Each row has a name. After each piece below comes the name of the row it's from, unless a question asks for something else. Each question is about the rows just above it. Places in a row count from 1.

[140 170 148  89 162 151 108 134 156 100 123 116 100 153 186 130 165 117
 117  59 130 152 197 116 127 130 135 106 150 105 116 100] : q618
[135  93 205 107 161 141 148  93 166 121 111 145 125 141 125 185 203 151
 113  74 184 151  97 112 138 108 112  95 127 104 146 140] : q527
[145  72 128 157 110 162 117 108  78 145 112 123 148 121  75  81 139 183
 153 141 114 121  94 133 151 113 119 162 108 108 155 182] : q110
[133 137  74 134 100 140 103 171  78 111 145 121 124 116  99  74  85 116
 154 173  91 111 148 153 126 151 149 190 116 139 117 114] : q751
[131  73 119 186 105 137 144 102  88 162 116 140 166 114  76  99 112 158
 140 196 115 115  80 130 137 112 115 142 109 133 149 183] : q362
[135 124  77 138 100 143 102 164  75 131 137 112 128 116  92  72  89 121
 157 171  91 112 141 154 129 145 148 197 113 135 119 120] : q29
[139 114 198  96 171 150 129 103 168 109 112 129 111 165 148 165 211 139
 113  61 165 161 127 112 136 113 116  96 136 100 132 120] : q379
[131  73 119 186 105 137 144 102  88 162 116 140 166 114  76  99 112 158
 140 196 119 115  80 130 137 112 115 142 109 133 149 106] : q321
[162  74 153 130 124 198 111 106  83 127 110 119 134 130  82  82 180 196
 145  98 122 132 106 125 157 112 119 150 110  98 153 169] : q56
[141 189 118  90 146 152 101 157 128  99 131 112  98 148 182 106 136 112
 122  65 111 142 235 123 125 144 148 119 143 107 113  96] : q240
[133 168  74 118 104 139 102 184  88 116 148 111 115 120 119  79  85 110
 147 146  92 112 178 150 123 123 159 173 123 140 113 103] : q9
Where does [133 137  74 134 100 139 103 171  78 111 145 121 124 116  99  74  85 116
 154 173  91 111 148 153 126 151 149 190 116 139 117 114] differ from q751, and what was there? => 6, [140]
Which value appears more than once in q9? => [123]
which: [162  74 153 130 124 198 111 106  83 127 110 119 134 130  82  82 180 196
 145  98 122 132 106 125 157 112 119 150 110  98 153 169] => q56
Where does [162  74 153 130 124 198 111 106  83 127 110 119 134 131  82  82 180 196
 145  98 122 132 106 125 157 112 119 150 110  98 153 169] differ from q56, and what was there? => 14, [130]
which: [141 189 118  90 146 152 101 157 128  99 131 112  98 148 182 106 136 112
 122  65 111 142 235 123 125 144 148 119 143 107 113  96] => q240
Row and place where [121 111 145] starts: => q527, 10
One entry of q110 was changed: [145  72 128 157 110 162 117 108  78 145 112 123 148 121  75  81 139 183
 153 141 114 121  93 133 151 113 119 162 108 108 155 182]. Where, and from what? => 23, [94]

[169 155 135  41 154 152 123] = q297
[ 93 113 162  49 139 133 129] = q199
[ 73  88  98 235  86  89 123] = q102
[ 77 108 141  74 121 124 132] = q216
[ 88  98 235] begins in row and place => q102, 2
[235  86] begins in row and place => q102, 4

[110  81 108 128 158 128  93 128 128 109  79 158 118  63 174 159 128 182
  90 136 124 126 127 147 136 153 138 183 157 101 145  98 134 143  99 129] : q334
[216 110 119 111 139 146  77 128 164 149 152 134 128 185 128 156 128 124
 172 155 126 128 130 124 113 134 123 118 104 154  59 154 107 121 124 154] : q254
[146 128 102 134 159 117 128  77  98 127 107 151 105  64 161 143 128 128
 134 128 105 123 128 114 108 160  90 128 181 128 119 128 154 146  86 103] : q629
[128  79 128  83 135 120  83 102 146 164 146 164 180 126 159 166 133 119
 146 185 114 141 122 116 124 128 131 107 122 104 128 150 120 104 126 146] : q521
[113 134 123] begins in row and place => q254, 25
Changed q629: [146 128 102 134 159 117 128  77  98 127 107 150 105  64 161 143 128 128
 134 128 105 123 128 114 108 160  90 128 181 128 119 128 154 146  86 103]. Place and old value: => 12, [151]
Where does [104 154  59 154] start? Give its row and place. => q254, 29
One entry of q521 was changed: [128  78 128  83 135 120  83 102 146 164 146 164 180 126 159 166 133 119
 146 185 114 141 122 116 124 128 131 107 122 104 128 150 120 104 126 146]. Where, and from what? => 2, [79]
Where does [161 143 128 128 134 128 105 123 128 114] start? Give its row and place. => q629, 15
[114 141 122 116 124] begins in row and place => q521, 21
which: [128  79 128  83 135 120  83 102 146 164 146 164 180 126 159 166 133 119
 146 185 114 141 122 116 124 128 131 107 122 104 128 150 120 104 126 146] => q521

[122 170 111  63  19 115  46 128 110 150 107 144 131 147 158  77] : q456
[ 92 219 191 150 129 144 105 116 221 128  72 148 131 138 103 128] : q518
[122 152 111 190 128 160 157 127 139 221 108 224 131 138  35 156] : q867
[205 152  86  78 126  92 192 196 110 100  72 148 131 138 103 128] : q431
[122 152 127 152 126 192  92 122  85 203  90  88 131 138 168 128] : q786
[170  97 119  78 126 160  92 219 191 150 129 144 104 116 221 128] : q41
Where does [205 152  86  78 126  92 192 196 110 100  72 148 132 138 103 128] differ from q431, and what was there? => 13, [131]
[111 190] begins in row and place => q867, 3
One entry of q41 was changed: [170  97 119  78 126 160  92 219 191 150 129 144 104 116 221 129]. Where, and from what? => 16, [128]
Row and place where [224 131 138  35] starts: => q867, 12
Row and place where [192  92] starts: => q786, 6
[108 224] begins in row and place => q867, 11
Where does [ 92 219 191 150 129 144 104 116 221 128] start? Give its row and place. => q41, 7

[114 119 114 153 114 114] : q970
[120 120 123 150 120 123] : q515
[207 117 120 120 115 126] : q6
[116 126 120 159 115 124] : q735
[207 117 120 159 115 126] : q543
Changed q735: [116 126 120 159 116 124]. Place and old value: => 5, [115]
Which value appears more than once in q6? => [120]
The value that q970 holds more than once: => [114]
Which row holds [207 117 120 159 115 126]? => q543
which: [120 120 123 150 120 123] => q515
which: [207 117 120 120 115 126] => q6
Where does [120 120 123] start? Give its row and place. => q515, 1

[194 194 194 194] -> q345
[ 41 210 125  63] -> q232
[ 28 219 219 219] -> q669
[ 38 214 184 104] -> q444
[ 41 210 125  88] -> q635
[186 112 170 180] -> q406
[108 199 235 236] -> q702
One entry of q702 was changed: [109 199 235 236]. Where, and from what? => 1, [108]
Changed q444: [ 37 214 184 104]. Place and old value: => 1, [38]
Which value appears more than once in q345? => [194]
Which value appears more than once in q669? => [219]

[189  37  43 131 189 201 189 189 162] = q271
[180 179 165 134 114  85 114 174  53] = q469
[183 205  46 134  58  99 158 100 214] = q754
[127  39 138  68  68 114 109 190  47] = q692
[218 215  55 207 117  93 166 143  48] = q486
[205  44 134  58  99 158 100  75 161] = q389
[ 89 103 159 102  47 164 197 211 199] = q383
[197 173 158  68 159  37 147 127  54] = q447
[ 44 118  68  58 183  73 140 173  87] = q811
[103 159 102  46 164 192 209 170  95] = q550
Row and place where [205  46 134  58  99 158 100] starts: => q754, 2
Row and place where [103 159 102  47 164] starts: => q383, 2
Repeated in q271: => [189]

[122  89 144 149 175 141 150  81  41 161 177 118 149 110 148 134 127 122
  79 127 129 116  98  76 159 148 113 160 151 125 152 177  89 177 122  99
 173 161 155 115 136 191 137 114 104] -> q103
[124 120 125 114 128 142 138 136 122 128 122 132 136 128 134 134 129 131
 127 133 118 132 129 140 115 135 133 119 137 134 130 127 125 129 136 137
 112 125 133 142 124 131 125 115 125] -> q795
[127 126 128 125 128 130 130 130 127 128 127 129 129 128 129 129 128 129
 128 129 126 129 128 131 125 130 129 126 129 129 128 128 128 128 129 130
 125 127 129 131 127 129 127 125 128] -> q868
[112 125 133 142 124 132 125  88  54 156 170 120 146 112 145 134 128 123
  87 128 129 118 102  84 154 145 115 155 148 125 147 170  95 170 123 103
 166 156 151 117 135 181 136 116 107] -> q387
[120 115 123 103 127 152 145 142 119 128 118 134 142 127 139 138 130 132
 126 137 111 135 131 149 105 140 136 112 144 139 132 126 123 129 142 145
 100 122 137 152 120 133 122 105 122] -> q810
[120 113 122 101 127 155 147 144 120 120 117 120 143 127 140 139 130 133
 126 137 110 135 131 151 104 142 137 110 146 140 132 126 123 130 144 146
  98 123 138 154 120 133 121 103 122] -> q722
[126 124 127 130 129 126 127 125 126 130 128 128 133 120 126 133 129 125
 132 131 127 125 128 128 131 132 131 129 128 128 125 128 128 130 124 131
 128 126 131 129 126 127 129 131 125] -> q966
[114 101 124 139 132 117 121 111 117 140 129 128 157  76 119 159 133 110
 150 150 123 110 128 127 148 154 147 131 130 124 108 125 130 141 102 144
 129 116 148 138 117 122 136 144 112] -> q601
[127 124 129 130 133 129 130 123 118 131 133 127 130 126 130 129 128 127
 123 128 128 127 124 122 131 130 126 131 130 128 131 133 124 133 128 125
 133 131 131 126 129 135 129 127 125] -> q366
[128 126 129 129 130 128 129 126 124 129 130 127 129 127 129 128 128 128
 126 128 128 127 126 125 129 129 127 130 129 128 129 131 126 131 128 127
 130 129 129 127 128 131 128 127 126] -> q169
[122 117 124 108 127 147 142 139 120 128 120 133 139 127 137 136 130 132
 126 135 114 133 130 144 110 137 134 115 141 136 131 127 124 129 139 141
 105 123 135 147 122 132 123 109 123] -> q372
[112 125 133 142 124 131 125] begins in row and place => q795, 37
which: [122  89 144 149 175 141 150  81  41 161 177 118 149 110 148 134 127 122
  79 127 129 116  98  76 159 148 113 160 151 125 152 177  89 177 122  99
 173 161 155 115 136 191 137 114 104] => q103
One entry of q810 was changed: [120 115 123 103 127 152 145 142 119 128 118 134 142 127 139 138 130 132
 126 137 111 135 131 149 105 140 135 112 144 139 132 126 123 129 142 145
 100 122 137 152 120 133 122 105 122]. Where, and from what? => 27, [136]

[131  76 212  47  42 142 150] -> q535
[119 127 117 185  73 188 197] -> q221
[142 128 154 120 176 120 126] -> q62
[ 99 131  76 214  47 194 219] -> q457
Changed q62: [142 128 154 119 176 120 126]. Place and old value: => 4, [120]
Where does [131  76 214  47] start? Give its row and place. => q457, 2

[137 137 130 127 128 133 128 129 137 134 125 128 125 127 127 131 127 108
 131 128 130] = q579
[128  99 131 118 129 134 128 130 130 135 122 128 124 127 127 132 127 154
 131 128 130] = q606
[126 100 139  42 131 162 129 136 139 170 105 128 105 122 122 152 124 100
 147 129 140] = q899
[137 137 130 127 128 133 128 129 137 134 125 128 125 127 127 131 127 108
 131 128 130] is in which row? => q579
One entry of q579 was changed: [137 138 130 127 128 133 128 129 137 134 125 128 125 127 127 131 127 108
 131 128 130]. Where, and from what? => 2, [137]
Changed q579: [137 137 130 127 128 133 128 129 137 134 125 128 125 127 127 131 128 108
 131 128 130]. Place and old value: => 17, [127]
One entry of q606 was changed: [128  99 131 118 129 134 128 130 130 135 122 128 124 127 127 133 127 154
 131 128 130]. Where, and from what? => 16, [132]
[129 136] begins in row and place => q899, 7
Where do [126 100 139  42 131 162 129 136 139 170 105 128 105 122 122 152 124 100
 147 129 140] appear? => q899

[ 50 110  83 173  89 117 133  87 127 143 121  92 175 110 143 169 162  93
 120 126 137 124 110  94 148  80 107 164 110 126 115 103 115 151 123 128
 117 114 163 112  99 145 105 163  90] : q883
[170  78  82 127 109  98  75 184 107  80 109  96 124 172 109  98  95 133
 166 157 176 164 143 130 120 131 120  77 133 142  88 137 120  90 177 152
 115 109 159 140  58 144 123 169  95] : q324
[133 166 157 174 164 143 130 120 131 120  77 133 126  98  71 102  92  85
 128 136 101 117 120 142 121  99 123 129 137 151 157 107 151 102 175 116
 121 178 145 121 132 144 116 110 137] : q639
[122  49 122  97 124  87 181 104 137  87  83 142  82  89 140 108  90 132
 152 127 139 100 141 151 154 159 101 141 130 109 160  66 153  80 149 135
 120  86 138 112 148 122 106 125 151] : q674
[133 166 157 176 164 143 130 120 131 120  77 133] begins in row and place => q324, 18
which: [133 166 157 174 164 143 130 120 131 120  77 133 126  98  71 102  92  85
 128 136 101 117 120 142 121  99 123 129 137 151 157 107 151 102 175 116
 121 178 145 121 132 144 116 110 137] => q639
One entry of q674 was changed: [122  49 122  97 124  87 181 104 137  87  83 142  82  89 140 108  90 132
 152 127 139 100 141 151 154 159 101 142 130 109 160  66 153  80 149 135
 120  86 138 112 148 122 106 125 151]. Where, and from what? => 28, [141]

[139 116 128 141] : q458
[129 157 130 152] : q261
[142 158 122 160] : q925
[128 128 127 128] : q479
[127 127 127 127] : q607
[201  76  43  90] : q301
[ 80 186 187 166] : q193
[141 113 123 135] : q135
[127 130 128 125] : q198
Where does [127 127 127 128] differ from q607, and what was there? => 4, [127]
Which value appears more than once in q607? => [127]
Which value appears more than once in q479? => [128]

[138 104 151 114 133 115 164 155 119 122 109 164 135 143 138 141 132 118
 160 185 164 164 146 121 164 168  86 127 139  85 102 125  90 152 108 149
 137  94 146] -> q192
[ 88 100  74 135 160 126 131 122 158  89 103 105 126 112 114 152 105 108
 131 138 132 147 125  90 152 124 121 104  91 135 112 120  82 138 117 122
  99 119 157] -> q594
[144 114 169 134 127 126 136 107  67 109 174 136 124 153 169 168 124 133
 116 113 100 118 153 111  86 144 132 136 152 141 146 144 173 123 142 153
 121 152 106] -> q572
[138 104 151 114 133 115 104 155 119 122 109 164 135 143 138 141 132 118
 160 185 117 147 146 121 164 168  86 127 139  85 102 125 118 110 122 116
 136 109 125] -> q547
Changed q572: [144 114 169 134 127 126 136 107  67 109 174 136 124 153 169 168 124 133
 116 113 100 118 153 111  86 144 132 137 152 141 146 144 173 123 142 153
 121 152 106]. Place and old value: => 28, [136]
Where do [138 104 151 114 133 115 164 155 119 122 109 164 135 143 138 141 132 118
 160 185 164 164 146 121 164 168  86 127 139  85 102 125  90 152 108 149
 137  94 146] appear? => q192
The row with [ 88 100  74 135 160 126 131 122 158  89 103 105 126 112 114 152 105 108
 131 138 132 147 125  90 152 124 121 104  91 135 112 120  82 138 117 122
  99 119 157] is => q594
Where does [144 114 169 134 127 126 136 107  67 109 174 136 124 153 169 168 124 133
 116 113 100 118 153 111  86 144 132 136 152 141 146 144 173 123 142 153
 120 152 106] differ from q572, and what was there? => 37, [121]
One entry of q594 was changed: [ 88 100  74 135 160 126 131 122 158  89 103 105 126 112 114 152 105 108
 131 138 132 147 125  90 152 124 121 104  91 135 112 120  82 138 117 122
 100 119 157]. Where, and from what? => 37, [99]
which: [144 114 169 134 127 126 136 107  67 109 174 136 124 153 169 168 124 133
 116 113 100 118 153 111  86 144 132 136 152 141 146 144 173 123 142 153
 121 152 106] => q572

[189  24  80 127 109 128 188 148 112 110 155 139 164 144 137  40  95  52
 143  45 123 129] = q544
[131  85  91 140 104 138 134 133 136 145 129 148 137 144 137 117 112 107
 102 112 134 123] = q740
[147  71 124 104 134 102 161 126 103  73 163 101 149  92 119 104 148  88
 201  90 119 121] = q822
[175 126 139 124 143 133 161 144 116 121 129 128 138 150 131  65 101 108
 130  91 119 144] = q554
[144  18  78 119 103 110 164 127 112  91 166 122 159 103 129 102 138  64
 176  76 127 111] = q278
[160 107 113 136 123 140 150 142 128 141 125 143 138 156 136  81  98 107
 106  98 126 137] = q680
[200  34  91 123 120 128 196 152 108 105 154 135 164 149 136  25  91  53
 147  39 119 136] = q668
[159  99 143 103 148 105 163 130 101  76 156  99 144 101 119  92 140  97
 196  91 116 129] = q670
[115  81  87 139  99 131 124 127 137 139 132 143 135 129 133 140 127 110
 113 122 136 116] = q63
One entry of q670 was changed: [159  99 143 103 147 105 163 130 101  76 156  99 144 101 119  92 140  97
 196  91 116 129]. Where, and from what? => 5, [148]
One entry of q668 was changed: [200  34  91 123 120 128 196 152 108 105 154 135 164 149 136  25  91  53
 147  39 118 136]. Where, and from what? => 21, [119]

[113 159  78  63 175  95  70 132 116 162 111 114 171  92 135 171  98 128
 192 151 137 102 176 130  86  72 176  52  95 118 166 111 135  76 111 128
  95 149 134 163 128 156 182  67] -> q575
[138 212 104 120 157 124 111 171  70 116 114 132 162  92 145 155  63 147
 188 193 139  96 178  72  96 140 160  36 106  70 117 153 134 137  80 140
 103 118 159 105 135 154 180  82] -> q139
[113 159  78  63 175  95  70 132 116 162 111 114 171  92 135 171  98 113
 192 151 137 102 178  72  96 140 160  36 106  70 117 153 134 141 142 170
 113 119  98 153 192 150 161 105] -> q934
Changed q934: [113 159  78  63 176  95  70 132 116 162 111 114 171  92 135 171  98 113
 192 151 137 102 178  72  96 140 160  36 106  70 117 153 134 141 142 170
 113 119  98 153 192 150 161 105]. Place and old value: => 5, [175]
which: [113 159  78  63 175  95  70 132 116 162 111 114 171  92 135 171  98 113
 192 151 137 102 178  72  96 140 160  36 106  70 117 153 134 141 142 170
 113 119  98 153 192 150 161 105] => q934
Where does [113 159  78  63 175  95  70 132 116 162 111 114 171  92 135 171  98 113
 192 151 137 102 178  72  96 140 160  36 106  70 117 154 134 141 142 170
 113 119  98 153 192 150 161 105] differ from q934, and what was there? => 32, [153]

[138 128 128 127 141 135] = q807
[ 62 118 128 127 116 124] = q204
[ 88 129 128 134 145 138] = q412
[ 62 123 128 118 123 108] = q264
[ 62 127 128 118 123 104] = q663
[137 128 128 126 142 134] = q314
[ 88 129 128 134  99 101] = q967
[ 88 129 128 137  99 101] = q267
Row and place where [123 104] starts: => q663, 5
Where does [127 141 135] start? Give its row and place. => q807, 4
[ 62 127 128 118] begins in row and place => q663, 1
Where does [128 134 145] start? Give its row and place. => q412, 3
Changed q967: [ 88 129 128 134  99 102]. Place and old value: => 6, [101]
Repeated in q264: => [123]
One entry of q967 was changed: [ 88 129 128 134  98 101]. Where, and from what? => 5, [99]

[122 157 125  34]  q888
[129 151 125 105]  q488
[124 154 135 193]  q308
[124 134 134  25]  q5
[132 102 122  80]  q927
Which value appears more than once in q5? => [134]
[157 125] begins in row and place => q888, 2

[212  83  42  63]  q577
[103 133 154 147]  q100
[193  95  63  81]  q81
[106 160 154 168]  q542
[209  42  41  31]  q225
[150 150 150 150]  q637
[140 162 121 153]  q398
[183  98  69  79]  q964
[135 129 121 123]  q11
Repeated in q637: => [150]
One entry of q964 was changed: [183  98  69  78]. Where, and from what? => 4, [79]

[177 133 134 144  46]  q354
[128 128 140 128 128]  q421
[102 122 118 124 221]  q99
which: [102 122 118 124 221] => q99
Repeated in q421: => [128]

[134 130  91 102  92  85  91 145  91]  q306
[171  98 104 118 127 110 141 162 113]  q621
[108 208 147 150 105 108 130 192 162]  q992
[113 121 148 125 136 159  97 114 154]  q340
[ 88 151 198 102 146  78 143 133 110]  q463
[111 135 152 102 175  65 160 125 128]  q664
[151 142 150 139  96 143 171 100 124]  q900
[164  95 129 101 106 133 110 187 132]  q784
[ 78 131 200  98 164  89 138 156 110]  q764
[160 151  87 203 188 150 106  43 108]  q763
[ 97 106 113 121 200  96 137 144 136]  q407
[151 124 150 139 124 143 124 139 124]  q87
Repeated in q306: => [91]
The value that q992 holds more than once: => [108]
[110 141 162] begins in row and place => q621, 6

[116 166 148 128 125] -> q364
[140  42  35 128 110] -> q632
[113  81  43 128 119] -> q427
[129 179 175 128 110] -> q996
[151  80  97 128 110] -> q904
[129 179 175 128 124] -> q298
[135  41  30 128 110] -> q95
[118 142 115 128 123] -> q4
[114  94  57 128 120] -> q952
[144  59  65 128 110] -> q331
[122 173 161 128 125] -> q403
[113  89  51 128 119] -> q37
Where does [135  41  29 128 110] differ from q95, and what was there? => 3, [30]
Which row holds [129 179 175 128 124]? => q298

[127  64 110 160 187  54]  q142
[124  26 113  26 113 113]  q455
[110 160 160 141 119  68]  q401
Where does [124  26 113  26] start? Give its row and place. => q455, 1
[110 160 187] begins in row and place => q142, 3
Where does [113 113] start? Give its row and place. => q455, 5
Which value appears more than once in q401? => [160]
The row with [110 160 160 141 119  68] is => q401
Which row holds [124  26 113  26 113 113]? => q455
which: [127  64 110 160 187  54] => q142

[149  98  92  38 133 138 189  26 104 144  79 153  82 204 173 225 189 194
 131] : q85
[111 110 127 145 151 147  80 141 144 137 139 134 122 128 154 108 122 151
 127] : q743
[101 103 121 142 142 148 141  80 144 132 129 133 122 139 146 116 142 151
 134] : q147
Which value appears more than once in q147? => [142]
Where does [144 132 129] start? Give its row and place. => q147, 9
Where does [149  98  92  38 133 138 189  26 104 144  79 153  83 204 173 225 189 194
 131] differ from q85, and what was there? => 13, [82]
Row and place where [141  80 144] starts: => q147, 7

[132 157 157 202] = q408
[ 34 157  42 141] = q528
[132 162 187  47] = q983
One entry of q528 was changed: [ 34 156  42 141]. Where, and from what? => 2, [157]
The value that q408 holds more than once: => [157]
Where does [157  42] start? Give its row and place. => q528, 2
Changed q983: [132 163 187  47]. Place and old value: => 2, [162]

